In the data rows, the value 128 means zero.
Some points, each followed by its number:
[ 94 165 118  84 149 114 117  84  43  93 118 109 118 121 133  22] 0
[131 119 140 137 135 145 158 116 141 147 106  82 148 175 107 148] 1
[164 161 136 157 147 111  82 188 112 170 165 196  86 136 159 114] 2
[165 218 165 135 166 133  94 177  68 131 137 143  94 121 161 117] 3
[107 167 129 161 119 142 169 100 134  63 130  56 138  31 130 127] 4
[123 137 104 125 160 121 137 134 156 134 114 113 114 123  97  86] 5
[ 98 169 144 172 124 113 101 143 128 123 171 115 100  57 206  83] 6
[158 206 135 142 176 115 109 174 102 124 170 184  78 104 139 118] 7
[131  99  92 159  86 131 117 141 194 117 118 136 135 113 104 128] 8
[168 115 160 116 150 182 116 176 184 173  99 112 128 158 116 186] 9
[100 139  93 137 116 108 139  94 126 117  93  71 145  97 130  82] 10
[137 147 117 204 113  76 154 168 160 153 109  78  96 125 121 128] 11
[153 196 151 121 164 112 100 150  41 131 159 149  90 108 182 110] 12
[122 115  97 181  92  82 145 141 173 151 108  70 122  92 142 100] 13
[ 96 120 166  27 161 198 151  83 100  83 128  89 147 126  89 131] 14
[173 161 155 147 140 111 125 157 104 138 122 174 107 160 143 179] 15
[110   3  87 102 144 114 199 130 135 210 177 110 110 118  46 163] 16
[109  76 151  81  92 184 135  92 163  99  99 109 202 161 103 151] 17
[148 137 106 127 190  89 106 175 113 223 116 107  79 102 174  95] 18
[141  84 158  71 107 169  88 149 139 120 150 238 151 205 100 191] 19
[155 138 132 154 139 147 124 163 181 145  94 108 120 159 105 174] 20
[125 149 142 161 152 104 149 116 116 119 140  79 123  27 167 120] 21
[134 215 127 215 154  79 142 144 151  85 133  97 102  26 170 114] 22
[100  88 133 135  97  91 132 124 102 130 194 192 138 140 128 153] 23
[157  59 135 100 127 137 141 115 157 162  85 115 157 184 130 194] 24
[117 180 149 106 139 165  84 117  52  80 162 148 122 111 161  71] 25
[151  85 111 126 120 108 149 136 138 142 137 172 121 142  97 174] 26
[ 99 122  98 148 119 114 110 148 104 203 157 106 106 107 165  39] 27
[149 162 161  69 179 150  87 145  88 143 112 150 103 149 159 106] 28
[156 150 102 196 150  94 111 162 152 199  87  91  78 139 177  88] 29
[129 211 129 174 108 139  94 131 102  74 122 158 112 140 142 107] 30
[109 123 123 169 119 123 152 127 140 149 134  74 135  65 139 114] 31
[110 114 108 132  90 134 132 105 113 108 160 137 123  96 119 137] 32
[122 124 158 108 134 143 158 116  94 143 144 116 146 140 135 158] 33
[166 112 156 143 124 140  79 189 167 187 157 200 122 109 175 169] 34
[116  74  86 103 135  81 107 130 121 167 168 219 118 184 110  94] 35
[139 175 104 185 123 124 119 148 142 102 124 100 112  89 131 111] 36
[125 153 149 159 118 156 162 133 186 111 102  52 148  81 121 141] 37
[166 231 152 226 113  91 129 158 129 106  85  98  99  79 195 132] 38
[143  90 158  87 121 197 115 132 178 141 112 132 165 131 123 174] 39
[178 166 162 152 144 138 139 153 180 120  50  70 128 163 123 152] 40
[102 121  90 189 112 102 150 136 151 149 171  94 102  55 132 100] 41
[111 159 118 161  97  74 107 132 107  85 169 160 131  64 152  98] 42
[118  96 134 134  84 150 146 106 172  75 140 124 170  83  94 151] 43
[110  78  90 171  76  60 152 144 147 158 140 127 114 133 114 132] 44
[172 144 153 203 128 108 127 175 174 188  96  97 124 142 176 154] 45
[144 124 138 111 157 136 127 147 119 139 110 114 113 179 115 166] 46
[109  77  79 125 104  64 123 121 107 169 137 161 108 178 124  95] 47
[123 129 115 169  70  75 121 122 143  62 108 157 133 122 114 143] 48
[117 160 101 168 120  82 154 116 115  92 130  76 108  67 137 129] 49
[114 122 133 128 122 114 142 142  98 150 160 125 116 105 143 126] 50
[ 90  82 145  77 108 142 130 100 129 117 126 143 161 152 122 129] 51
[123  43 100  74 115 114 147 102 113 116 125 146 147 207  69 178] 52
[133 212 157 111 154 137 111 135 112  39 128 161 136 128 112 120] 53
[ 86 106 147 106 125 144 165  88 134 123 116  55 159 107 128 100] 54
[124 120 107 125 152  87 129 149 118 168 132 167  98 211  96  97] 55
[141 119 100 154 109  74 123 119 126 144 102 148 125 157 135 127] 56
[133 127 111 147 106 133 115 149 146 152 115 121 125 127 131  93] 57
[144 202 165 160 167 186 119 136 133 101  78  41 122  84 159 116] 58
[170 145 156 127 177 163 109 157 152 165 117 153 122 152 138 146] 59
[105  87 113 137 124  74 178 116 124 168 143  90 112 117 113 104] 60
[ 97  67  98 133  70  96 139 113 157 122 124 133 166 143 104 129] 61
[ 92 122  88 162  91  78 170 111 161 102 123  93 133 119  80  76] 62
[191 139 154 152 136 160  94 141 151 121  71 126 147 178 139 158] 63
[130 139 134 162 124 114 121 165  91 198 155 142  94 132 167 102] 64
[118 121  88 226  91  71 153 145 208 122 139  95 129  76 109 113] 65
[107  79 128  81 101 123 127  96 134 111 109 137 168 164 111 127] 66
[ 81 120  64 139 101  83  91 111  74 128 167 160 118 129 156  49] 67
[150 169 142 115 166 140  91 144 106 114 142 186 101 156 140 151] 68
[ 97  78  48 187  99  50 144 149 152 178 160 136  96 115 103  74] 69
[157 197 160 169 164 118 117 161  99 160 100  54 104 105 212 125] 70
[109 143 138  94 133 175 107 102 116  73 146 120 140  92 147 110] 71
[114 185 148 123 150 149 101 109  84 116 133 128 110 101 177  88] 72
[ 93  59  89 148 114 126 198  85 174 136 115  45 128  83  96 146] 73
[140 129 121 122 130 129 142 121 129 100 161 201 116 123  99 151] 74
[114 122 107 109 141  98 108 148 137 176 115 142 122 174 122  60] 75
[139 135 144 120 137 149  75 129  98 102 148 168 140 152 135 112] 76
[126 127 167 115 109 140 112 133 135 103 128 177 152 159 131 135] 77
[133 208 131 195 130  87 155 125 113 122  97  38  96  40 181  86] 78
[119 194 134 165 167 131 148  96 106  82 125 104 128  94 135 122] 79
[181 141 139 117 158 140  84 166  94 162 140 214  99 177 147 170] 80
[103 121 132 147 105  97 139 132 139 127 144 106 120 108 134 112] 81
[137 195 202 149 137 191 111 135 145 112 103  98 152  54 203 139] 82
[ 91  98 113 104 118 124 149  96 120 133 122  87 145 139 101  81] 83
[ 77 105  84 129 103  87 107  83  66 113 176 142 131 113 167  62] 84
[125 154 201  79 148 199 104 125 116 133  88  88 164 140 190 133] 85
[ 96  59  76 105 119  94 150 128 125 169 163 149 113 172  71 124] 86
[ 82  63  54 145  94  57 161  91  99 108 179 119 127  77 104  99] 87
[152 192 178  92 172 183  99 127  49 131 137 167 114 132 176 116] 88
[115  90  91 144  99  87 123 131 127 140 148 120 129 133 137 107] 89
[131  93  83 136 161  93 124 193 128 255 140  99  76 172 122  89] 90
[ 73  65 105  52 130 118 171  94 100 107 186 196 148 191  29 130] 91
[104  91 119 109  96 148 125  99 117  96 156 139 164 115 114 137] 92
[ 77  48  64 104 114  90 166  88 124 146 155 112 119 123  72 114] 93
[163 173 166 140 150 152 102 154 135 130 123 180 124 172 151 144] 94
[170 196 152 210 146 109 114 199 114 183 165 152  82  66 205 112] 95
[162 157 149 104 182 131  99 157 122 162  95 123 104 147 171 116] 96
[163 127 161 141 149 179 144 150 146 147 142 122 137 148 118 189] 97
[144 113 110 109 151 101  95 156 110 179 128 146  98 179 135 115] 98
[140 132 162  96 112 161  67 113 112  86 120 174 156 139 170 111] 99
[163 141 142 117 142 139 108 152 153 132 116 165 112 125 131 182] 100
[146 106 109 109 122 134  92 143 116 147 155 209 108 135 123 109] 101
[ 78 115  79 163  91  70 153  87 127 134 126  91 137 101 128  63] 102
[118 152 134 151 145  95 125 129  95 171 110  97 110 157 163  90] 103
[124  49 125 104 100 119 120 127 176 153 104 177 158 212  95 178] 104
[126 140 117 117 127 123  88 130  72 149 154 170 114 125 177  86] 105
[119 246 152 181 131 118 105 122  65  80 125  59 116  34 212  76] 106
[156 152 139 174 169 125 133 173 134 230 102  60 103 128 168 101] 107
[133 140 107 147 123 107 103 141 103 131 144 165 116 131 139 112] 108
[100 115 116 123 132 136 142 102 144 143  97  64 134 112 124  82] 109
[146  67 135 152  86  95 143 130 163 148 121 111 150 111 175 182] 110
[140  52 141  96 124 160 127 140 175 152 123 146 152 163  91 144] 111
[122 133  87 143 105  99 135 109  94 133 107 102 125 127 152  71] 112
[126 142 142 101 119 152 104 120  97 114 123 152 137 146 139 103] 113
[172 179 148 163 132 122 107 185 120 136 160 196  93 116 131 161] 114
[149 117 153 103 141 140 114 132 118 146 131 141 128 138 147 161] 115
[138 216 144 210 111  87 172 127 126  65 121  84  92  41 153 156] 116
[167 199 151 158 192 146 153 152 162 155  83  65 126 129 148 117] 117
[143 109  96 143 146 124  97 172 138 205 125 139  95 168 130  95] 118
[122 153 132 117 149 156  98 124  94 153 122 132 110 129 166  71] 119
[122 109  97  96 146 138 127 124 105 123 146 166 111 147  77 127] 120
[149 177 128 166 127  79  67 175  96 158 127 181  95 145 171  96] 121
[112  98 114  98 102 129 122 121 111 129 149 162 137 140 109 103] 122
[139 173 130 146 124 108 112 133  77 131 124 108 101 162 168  95] 123
[130  94 125  86 140 154 122 136  92 137 188 230 117 174  93 168] 124
[149 149 148 126 119 175  95 139 121  88 117 170 130 189 116 165] 125
[122  97 115 125 100 140 120 110 161 104 109 155 158 176 103 163] 126
[112 118  99 126 127 133 137  94 103  97 103  40 132 124 139  99] 127
[172 146 130 163 138 117  86 208 107 227 134 181  78 155 163  89] 128
[115  67 113  39 161 155 114 113 139 151 115 157 136 209  65 139] 129
[133 136 156  83 125 181 107 101 122  96  82 118 180 137 132 130] 130
[130 208 201 151 136 186 121 119 112  83 120  87 147  44 206 136] 131
[150 111 136 128 118 115 111 143 128 147 143 157 125 121 153 136] 132
[128 180 139 141 133 129  94 143 113 120 109 124  97 101 178  94] 133
[155 165 128 126 130 140 140 121 143  78 106 152 134 130 103 146] 134
[175 160 131 107 165 154 126 137 134 125 117 153 131 188  98 129] 135
[143 137 138 113 140 143 132 128 152 152  85  80 137 129 156 142] 136
[147  83 170  82 114 200 130 125 203 130  96 105 172 136 118 183] 137
[118 141 141 120 151 131 126 129  91 162 162 125 115  71 162  96] 138
[124 104 128  88 139 118 139  92 112 118  95 130 161 186 120 160] 139
[162 112 139 130 140 132 120 163 140 158 129 154 112 151 113 175] 140
[134 149 126 116 124 125  79 140  70 146 159 195 126 113 185  94] 141
[ 80  91  96 130  81 112 188  88 149  88 123  83 155  73  81 133] 142
[165 105  95 132 125 123 113 152 138 117 147 203  98 151  81 176] 143
[117 175 125 133 147 104 134 101 134  86  76  89 139 134 121 118] 144
[146 169 149 147 185 145 113 160 118 200 128  91  95  73 197  96] 145
[ 88  65 117 100  99 125 124 106 112 133 158 145 149 113 126 136] 146
[103 118 152  98 116 182 135 103 156  92 111  85 183 135 101 118] 147
[176 232 188 146 160 178 150 127 148  73  68  70 133  66 163 172] 148
[ 98  94 117 100 107 123 135 101 111 123 143 159 133 127 114 112] 149
[136 109 133 114 122 148 167  97 100  98  97 115 140 196  82 180] 150
[ 88 108 140 113  63 139  95  92 118  70 160 183 181 100 162 114] 151
[123 108 164 120 104 156 184 119 199  83 138 147 164  89  76 205] 152
[107 133 168  96 125 160 153 102 132  75 120  92 162 122 113 158] 153
[136 123 119 148 135 104 127 167 111 219 158 132  99 131 164 121] 154
[137  99  98 144 123 106 123 165 132 179 143 123 115 156 105 117] 155
[ 96 107 107 135  67 104 163  87 138  85 121 106 168 106 118 138] 156
[ 91  89 102 106 110 100 149 116 105 146 150 119 123 126 108  88] 157
[159 143 153 159 142 120 145 170 123 180 170 144  96  70 154 150] 158
[130 155 149 112 175 152 116 168 130 177 140  97 103  95 165 112] 159
[158 193 177 103 167 160  98 140  67 104 142 203 101 144 134 156] 160
[176 171 112 152 163 106 106 160 153 162 105 202 113 214 124 133] 161
[189 180 202 135 169 227  61 153 130 127 106 157 143 146 192 166] 162
[150 155 121 156 127  91 106 153  60 114 192 223  85  97 134 132] 163
[180 224 191 143 183 134  76 177 115 167  93 172 115 161 210 115] 164
[145 182 145 191 133  97 104 162 130 146 127 124 109  91 189 115] 165
[127 255 156 167 126 137 108 128  64  70 116  67 111  51 217  74] 166
[134 123 139 129 111 129 118 116 144 105 125 156 150 102 151 150] 167
[136 160 156  58 175 183 107 120 113  92 123 163 137 184 102 121] 168
[ 83  18 153  46 114 174 165  44 130  77 124 116 207 160  54 172] 169
[ 94 144 130 121 111 145 147 108 128  88 128 114 141 131 115 129] 170
[130 161 137 160 157 137 133 123  95 109 145  73 116  47 148 102] 171
[121  97 132 137 138 131 136 132 143 153 136  94 132 137 128  98] 172
[127 168 136 124 160  99  91 169  64 186 181 170  75 118 169  74] 173
[131 109 128 111 126 146 144 136 163 146 109  89 141 134 113 128] 174
[121 133 156  93 153 203 122 132 128  99 175 107 140  47 123 155] 175
[118  74  77 119 101  80 110 133 104 164 145 164 102 195 105  91] 176
[126 119 135  71 146 132 149  86  84 117 101 135 140 161 111 124] 177
[120  58  94 126 107  67 143 152 115 206 139 164 118 197 101 127] 178
[145 101 142 105 153 162 168 114 175 113 126 145 142 103 108 216] 179
[123 139 109 156 125  44 138 138 118 150 131 113 101 136 126 100] 180
[156 130 154 115 196 148 116 130 150 161 102 142 145 170 136 148] 181
[146  82  79 125 162  98 122 173 107 243 146 116  69 184 115  87] 182
[123 153 119 112 120 149 138  97 107  70 106 117 138 123 102 128] 183
[145 139  78 194 121  82 147 153 139 157 129 143  81 126 104 148] 184
[119 205 136 189 149  87 157 129 130 134 111  57 110  68 172  84] 185
[ 95  58  99 129  53  95 133  95 154 117 116 131 168 163 114 121] 186
[104  58 114  89 107 128 134 126 100 158 174 154 134 144 101 130] 187
[110  88 102  98 111 104 142 111 113 128 120 151 127 193  85 109] 188
[114 149 139 131 145 154 122 146 111 162 148  88 116  82 158  64] 189
[119 124 115 156 120 102 150  96 119 129 112  92 127 130 132 137] 190
[100 115 144  86 113 135 181  55 121  53 103 103 168  99  91 182] 191
[166 161 153 140 137 104 133 149 110 137 125 149 100 137 146 177] 192
New points follow, each followed by the numbers of its three nearest points above, nearest first.
[106 131  90 189 117 103 148 153 162 151 170 106 101  51 138  99] 41 31 13
[127 171 133 172  83 105 128 132 132  79 171 183 113  36 147 148] 42 167 32
[ 88 148 162 123 114 139 120 114 110  91 166 122 133  87 147 110] 71 170 32
[127 178 124 170  84 156 149 110 161  46  88  50 151  42 143 144] 4 37 49
[142 157 117 132 136 151 119 131 177  90  78 109 154 150 102 139] 134 144 20
[ 90 206 200 124 131 183 135 105 109  45 140  65 156  32 172 117] 131 4 82
[110 180 136 163 100 125 109 121 105  41 185 185 122  35 152 108] 42 6 30
[100  29 119  31  89 192 155  33 173  49  79 133 210 207  29 203] 169 17 52
[116  59  57 131 116  75 165 123 139 185 145 129 105 165  79 112] 86 178 47
[151  84 142  91 131 162 118 145 164 162 130 155 145 153 107 144] 111 39 140
[ 70 137 134  82 136 146 148  70  74  82 150  89 149  67 135  99] 71 54 170
[124 122 141 151 101 128 157 125 177 103 134 108 141  70 114 164] 43 37 167
[141 162 114 182 123 111 149 145 128 147 145 112  95  80 137 137] 36 158 31
[ 83 105  73 142  87  66 156  78 123 118 134  99 140 109 122  82] 102 62 87
[ 99 158 114 153 114 126 145 102 121  91 114  54 132  71 134  69] 10 127 4
[108 121 149 102 132 193 115 125 128  99 182 136 140  77 124 134] 175 71 92
[104 182 109 173 133 106 160 123  95  85 141  76  91  70 119 121] 49 79 171
[154 156 137 107 156 136 108 161  94 144 155 172  93 137 128 133] 68 108 7
[144 147 166 157 127 124 142 138 128 130 113 115 141 132 134 174] 192 97 115
[141 140 128 136 128  88 120 144  68 130 190 212  94 105 139 141] 163 108 141
[134  63 113 140 103 141 185 114 231  90 109 113 180 135  46 203] 152 43 179
[194 165 169 114 188 171  99 156 123 160  99 140 125 157 170 178] 59 181 96
[124 130 111 173 113 139 184 125 186 120 112  48 131  76  95 166] 37 73 31
[179 152 128 154 134 137  68 197 169 180  77 174 113 219 150 125] 161 94 59
[167 171 111 190 151 123  79 175 149 192  83 112  91 147 178  84] 29 107 165
[ 95 160 145 135 135 132 195  81 118  92 122  40 133  63 120 153] 4 54 49
[124  80 155  67 115 208 112 108 148 106 127 159 175 139 107 171] 39 17 51
[188 166 166 155 154 167  83 156 137 114  87 139 149 170 143 165] 63 94 59
[169 151 174 135 153 149  83 155 138 132 132 199 146 173 153 145] 94 68 59
[132 100 131  69 142 151 106 157 101 153 183 210 117 162  92 152] 124 101 120
[ 84  29 103  28 105 182 155  63 150  99 121 143 215 170  48 145] 169 17 66
[137  58 114  92 123 129 130 135 148 151 147 168 134 150 104 184] 26 111 187
[120 129  99 128 105  77 126 106 118 132 102 114 118 119 143 102] 112 190 56
[120 149 118 128 117 128  95 146 121 119  93 108 112 157 122  87] 57 113 123
[126 108 107 181  92  85 144 126 178 145 107 102 134 104 141 136] 13 81 44
[156 125 111 171 111  71 150 155 187 162  73 113 115 152 112 156] 11 20 56
[133 124 102 118 136 122  95 138  83 179 121 152 108 197 145  84] 98 75 55
[149 175 177 153 129 167 126 129 143 113  98  80 138  84 188 142] 82 58 131
[ 78  99  71 163  83  57 153  82 122 113 139 116 140 104 128  64] 102 87 62
[ 89 124 147 114 136 155 160  87 117 115 115  43 157 113 122  98] 54 109 127
[170 149 135 174 110 109 110 156 108 135 154 197 101 120 159 166] 114 15 192
[137 147 150 141  97 148 147 120 153  81  87  71 152  88 124 127] 37 153 170
[192 161 174 153 150 181  89 160 138 124  70 124 143 160 143 166] 63 59 94
[128  47  83 103 123  71 127 140  97 179 176 232  98 203  76 141] 35 178 176
[112 136 110 126 162 124 150 121 162 118 136 147 130 148  95 117] 5 120 170
[115  82 135 107  87 105 123 133  95 115 190 198 140 145 111 148] 23 187 122
[117 151 142 124 152 145 130 136 110 156 139  79 120  90 153  81] 189 138 159
[120 143 148 120 135 140 125 129  92 151 169 142 126  54 176 109] 138 50 189
[ 96 163 176  66 116 205 117  71  85  10 150 156 166  88 125 124] 71 153 14
[127 112 149  58 134 132 138  72 112  63  82 148 180 183  84 169] 139 150 177
[129 131 106 192  86  73 135 132 154 146  93  84 128  96 162  95] 13 11 31
[119 118 138 151 106  94 133 149 121 146 180 156 118  96 136 125] 50 132 81
[102 117 128  94 113 134 176  67 109  58 115 116 166 111  77 158] 191 153 183
[164 116 153 182 116  89 134 171 196 180  86  79 132 135 183 158] 45 110 11
[ 95   9 151  35 132 160 167  52 147  90 119  97 208 150  70 173] 169 17 66
[119 133 153  91 152 210 110 131 132 104 174 136 126  70 123 148] 175 71 115
[142 160 136 132 143 159 126 134 134 143  93  75 126 133 148 122] 136 174 117
[123 178 117 173 114 128 140 117 149 110 110  86 145  77 158  86] 36 10 31
[ 79 116 144 118 138 125 135  98  78 129 187 114 137  86 148  62] 138 84 50
[141  86 160  98 141 166 106 162 135 178 134 149 138 166 144 140] 115 140 59
[138 122 125 164 110 105 159 164 134 161 136  83 108 131 114 148] 11 155 81
[122 131 106 168  91 107 101 145 159 139 114 115 127 141 156  98] 57 89 81
[141 154 132 104 152 141 103 153  72 137 162 193  89 164 125 118] 68 101 76
[158 119 162 141 143 174 148 160 156 158 129 111 142 145 109 195] 97 9 20
[113 138 134  95 145 162  90 136 117 100 184 182 113 109 129 117] 76 101 113
[108 125 158  98 152 198 135 122 131 111 179 128 123  65 130 157] 175 71 33
[155 115 161 151 118 141  99 181 156 173 166 188 118 106 172 163] 34 132 158
[111 114 109 181 130 117 129 142 169 148 116  63 116 119 129 103] 13 172 31
[179 152 130 148 143 131  72 198 170 176  83 182 100 202 156 144] 161 94 59
[114 166 163 106 176 159 106 140 120 152 117  97 129 107 172 103] 159 119 189
[144 179 150 163 173 114 152 154  87 175 149  97  78  79 166 110] 145 138 158
[126 160 138 170 151 126 167 131 111 153 118  48 105  26 177 115] 21 171 185
[133 139 171  79 147 188 109 108 130 109  94 135 162 131 136 154] 130 85 39
[ 99  65  84 135 109  88 122 145 131 216 147 110 108 102 159  56] 27 89 69
[159 194 118 190 169 102 139 162 101 180 121  45  70  74 195 106] 70 185 145
[114  78  79 122 104  61 115 127 120 166 143 176 117 168 136 103] 47 176 35
[124 136 170  81 126 186 114  85 119  80  87 113 175 138 131 139] 130 153 147
[156 104 159 151 125 137 112 176 154 174 169 179 129 102 174 172] 34 132 158
[122  95 155 101 117 127 153 113 121 156 135 119 142 137 129 165] 33 115 51
[161 117 160 132 132 156 154 116 139 138  94  98 156  84 176 210] 136 179 110
[168 191 161 126 111 169  67 122 114  47 118 185 136  93 177 133] 99 53 30
[159 163 164 138 159 167 140 152 148 125 159 136  99  55 153 175] 158 175 100
[169 123 138 195 115 103 139 164 179 176  98  98 137 137 176 154] 45 11 110
[133 179 151 111 133 161 115 116 153  89 110 137 147 117 141 134] 134 167 130
[131 202 139 162 151 122 143 119 118  93 113  82 126  89 142 107] 79 171 36
[138 166 130 142 137 110 116 145 112 131 117 101 106  68 170  91] 133 171 165
[108  75  74 161 101 102 188 100 166 132 128  53 126  86 106 134] 73 142 13
[111 130 108 136  83 101 157  92 115  80 118 104 148  77 120 117] 156 10 32
[166 118 141 121 159 116 123 150 141 171 118 167 127 164 124 152] 140 59 181
[115 113 132 106 141 154 137 113 168 141  90  60 138 150 121 130] 174 136 1
[106 138 161 100 128 143 151 100 138  84 122  87 152  98 116 172] 153 170 191
[107 105 142 124 114 137 123 118 126 128 125 121 150  98 161 128] 167 81 50
[130  83 109 114 107 103 138 140 144 161 145 137 118 149 107 120] 155 89 122
[132 166 133 168 144 104 142 139 129 120 157 159  99 110 130 130] 108 192 50
[143 130 146  76 144 184 115 126  87 113 167 197 122 148 106 160] 124 68 74
[124 103 142 148 102 135 163 122 175 104 127 110 147  60 120 177] 43 152 37
[130 120 143 113 136 150 155 128 145 136 122  97 122 123 119 141] 174 136 172
[126 118 123 143 123  96 160 126  91 150 119  93 136 150 125 118] 190 172 60
[169 182 152 167 153 108  75 194 115 169 155 189  86 118 180 120] 2 121 114
[128  49  57 143  78  78 140 135 189 133 121 195 142 205  51 163] 104 61 26
[157 176  98 175 122  73  87 171 100 133 153 197  82 116 152 108] 121 2 108
[135  86 149 101 116 204 125 114 174 124 129 128 180 144 112 165] 39 137 17
[100  71  79 158  81  67 163 115 139 141 141 122 133 146 102 127] 44 61 89
[100 145 168  76 133 178 113  84  69  58 142 128 144 127 145 127] 71 113 25
[123  46  95  66 106 125 150  91 117 106 120 157 155 221  66 178] 52 188 129
[124 127 142 125 100 152  92 125 168 117  97 143 152 162 149 123] 77 126 167
[135 135 117 172 118 120 137 150 123 153 143 111 124 121 144 102] 57 81 50
[108 117 111 126  91  80 161  88 129  98 110  92 147  64 132 127] 156 142 10
[131  82  99 155 106 147 132 146 177 168 167 143 123 103 113 138] 8 155 57
[109 143 101 144 110  99 128  97 104 120 107  97 128 116 148  82] 112 10 190
[121 131 132  90 164 153 147 111  97 141 153 121 127 139 105 127] 33 177 120
[132 136 145 133 189 137 144 154 133 185 145 115 104 103 140 141] 159 158 50
[149 166 139 131 148 160 111 153 132 148 101  91 130 121 155 137] 136 159 96
[131 108 105 165  96 105 134 134 172 119 134 161 144 127 122 138] 8 167 56
[132 163 156 110 150 129 126 121 115 129  87  98 129 146 151 121] 136 144 96
[110 147 100 156 112 108 152 113 115 116 143 107 109  63 128  95] 49 81 31
[121 143 137 114  89 154 145  63 175   1  64 113 192 119  99 183] 191 153 43
[143 155 131 184 123 104  93 172 131 164 126 133 105  86 176  91] 165 133 64
[ 57 139 128 127 119 121 166  75 102  92 161  69 137  20 138  87] 4 21 171
[128  80  87 158 111  72 157 137 148 159 139 122 114 128  96 140] 44 89 155
[147 145 110 154 116  83 120 130 115 138 102 156 119 149 143 117] 56 108 180
[160 164 145 164 152 143 152 139 163 130  66  75 134 181 121 153] 40 20 1
[108 166 115 141 124 106 118 118  73  96 190 148 106  76 152  72] 42 138 72
[121 113 137 114 100 142 117 118 139 124 123 104 149 101 166 127] 167 81 136
[151 173 139 135 151 123  94 152 109 121 130 169 103 142 144 140] 68 94 15
[134 120 113 175  81  93 147 128 181 130 102  89 133  94 144 128] 13 81 31
[108  43 114  39  74 193 147  50 170  32  87 142 204 203  33 196] 169 17 52
[157  99 148 129 134 135 111 181 178 217 110 117 122 174 155 125] 118 9 59
[113 181 131 139 137 112 108 110  66 132 114 101 122 142 162  61] 123 103 119
[169 184 150 123 161 160  84 166 110 147 110 128 102 151 161 102] 96 28 3
[122 180 106 145 129 122 127 109 125  76  88  88 132 156  97  88] 144 183 170
[128 154 135  95 145 188 101 114 146  81 108 159 144 154 100 124] 168 134 125
[113 159 136 134  94 121 116 101 100  49 145 144 126  54 168 134] 42 71 32
[120  91 117  85 123 128 141  89 139  67 109 145 167 165  75 137] 66 126 139
[ 97  53  78 144 100 113 185  99 168 133 120  45 131  79  92 128] 73 142 60
[156  86  94 146 125 105 133 157 146 193 129 122 100 182 108 129] 155 118 98
[115 129 140  72 146 128 142  84  79 117 125 145 138 133 127 123] 177 113 149
[152 193 109 161 162  97 109 182 123 137 173 183  77 107 122 111] 7 2 114
[181 226 183 179 163 134  91 181  75 126 154 155  72 106 187 144] 3 12 7
[148 160 120 207 125 105 137 154 132 147 134  97  94  60 172 138] 165 36 21
[127 164 151  63 174 167  75 111  36  80 178 210 110 168 116 121] 160 168 76
[143 170 135 128 146 178 120 130 158  83  85 103 147 166  92 148] 134 135 183
[100  66 140  96  95  99 130 136 109 141 186 192 137 121 123 152] 23 187 146
[ 91  69 117  52 160 162 166 106 152 135 149 125 150 152  50 130] 129 51 111
[157 175 119 138 193 103 106 171  94 197 124 114  72 108 178 106] 18 145 159
[ 90  77  83 112 127 103 150 116 106 161 158 144 114 158  79 118] 86 157 187
[100 136 147  87 136 153 115  90  93  80 126  99 155 113 119  97] 71 183 170
[131  76 109 131 112  88 120 155 104 210 133 156 113 185 126 113] 178 47 176
[126 144 159 125 187 163 127 145 105 171 161 109 101 111 150 124] 159 138 189
[129 148 134 122 129 157 146 116 146  99 112 110 131  61 135 173] 167 153 37
[185 235 178 146 162 172 147 128 143  76  69  73 125  84 148 175] 148 58 82
[118  72 122  51 150 168 121 116 126 149 111 147 135 205  69 134] 129 111 52
[103  64  88 150 111 114 180 108 164 160 129  50 116  81 111 132] 73 60 31
[169 200 195 147 115 178  86 143 151  60  93 141 154  73 195 162] 82 131 148
[163 127 120 189 133  93 139 160 176 178  99  87 130 151 150 134] 45 11 29
[116  71 101 184  96  74 167 136 149 160 133 108 120 138 119 133] 44 60 89
[151 156  98 178 162 107 115 172 140 185 108  98  86 164 130  96] 29 118 107
[111 171 110 171 123  96 156 112 115  86 139  92 107  80 136 130] 49 79 36
[113  83 119  83  71 133 115  73 123  69 107 170 165 173 110 147] 66 126 51
[132 105 143  73 139 171  82 118  93  81 166 170 137 148 139 156] 76 99 113
[132  70  78  91 117 111  84 134  99 145 188 250 125 213  93  92] 35 176 101
[151 183 129 160 113 141  71 162 107 123 135 154 102 116 177  69] 133 121 30
[ 93 131 143 106 132 135 145  98 120  95 117 109 137 138 112 127] 170 183 153
[120  83  66 172  99  65 172 136 179 178 113  94 115 175  62 127] 44 155 60
[105  66 135 124 120 118 127 113 135 155 111  65 157 145 158 122] 172 174 109
[116 155 142 134 151 154 172  79 164 113  34   0 148  76 152 136] 37 58 54
[107 117 128 126 117 122 110 124 110 148 139 119 113 119 167  97] 50 81 119
[119  66  77  89 119  99  90 132 105 168 192 245 116 193 101  98] 35 176 101
[148 180 143 147 110 143 100 117 137  95  46  87 149 157 157 118] 144 63 40
[182 177 134 205 128 123 119 182 154 147 109 128 102  84 165 164] 165 45 38
[105  87 139 116  81 125 132  93 131  79 132 162 176 130 101 150] 92 66 51
[133 132 111 130 163 118 148 141 162 138 118 115 105 122  86 121] 5 174 172
[163 118 162 122 159 164 122 174 191 184  93 102 134 143 134 181] 9 20 59
[144 102 124  85 125 115 117 117 123 126  87 136 143 188 113 156] 139 66 46
[118  90 112 122 117 108 100 127 106 147 161 177 140 147 124  91] 122 101 149
[112 109 108 132  90 109 137 105 124  98 148 146 133  87 136 138] 32 167 92
[165 146 146 138 150 124 138 169 150 156 131 128 111 138 114 180] 140 100 192
[164 153 171 119 156 119  80 156 151 147 114 191 135 166 170 149] 94 59 100
[130 121 117 115 115 141 132 108 140  98 106 132 138 177  88 145] 126 150 139
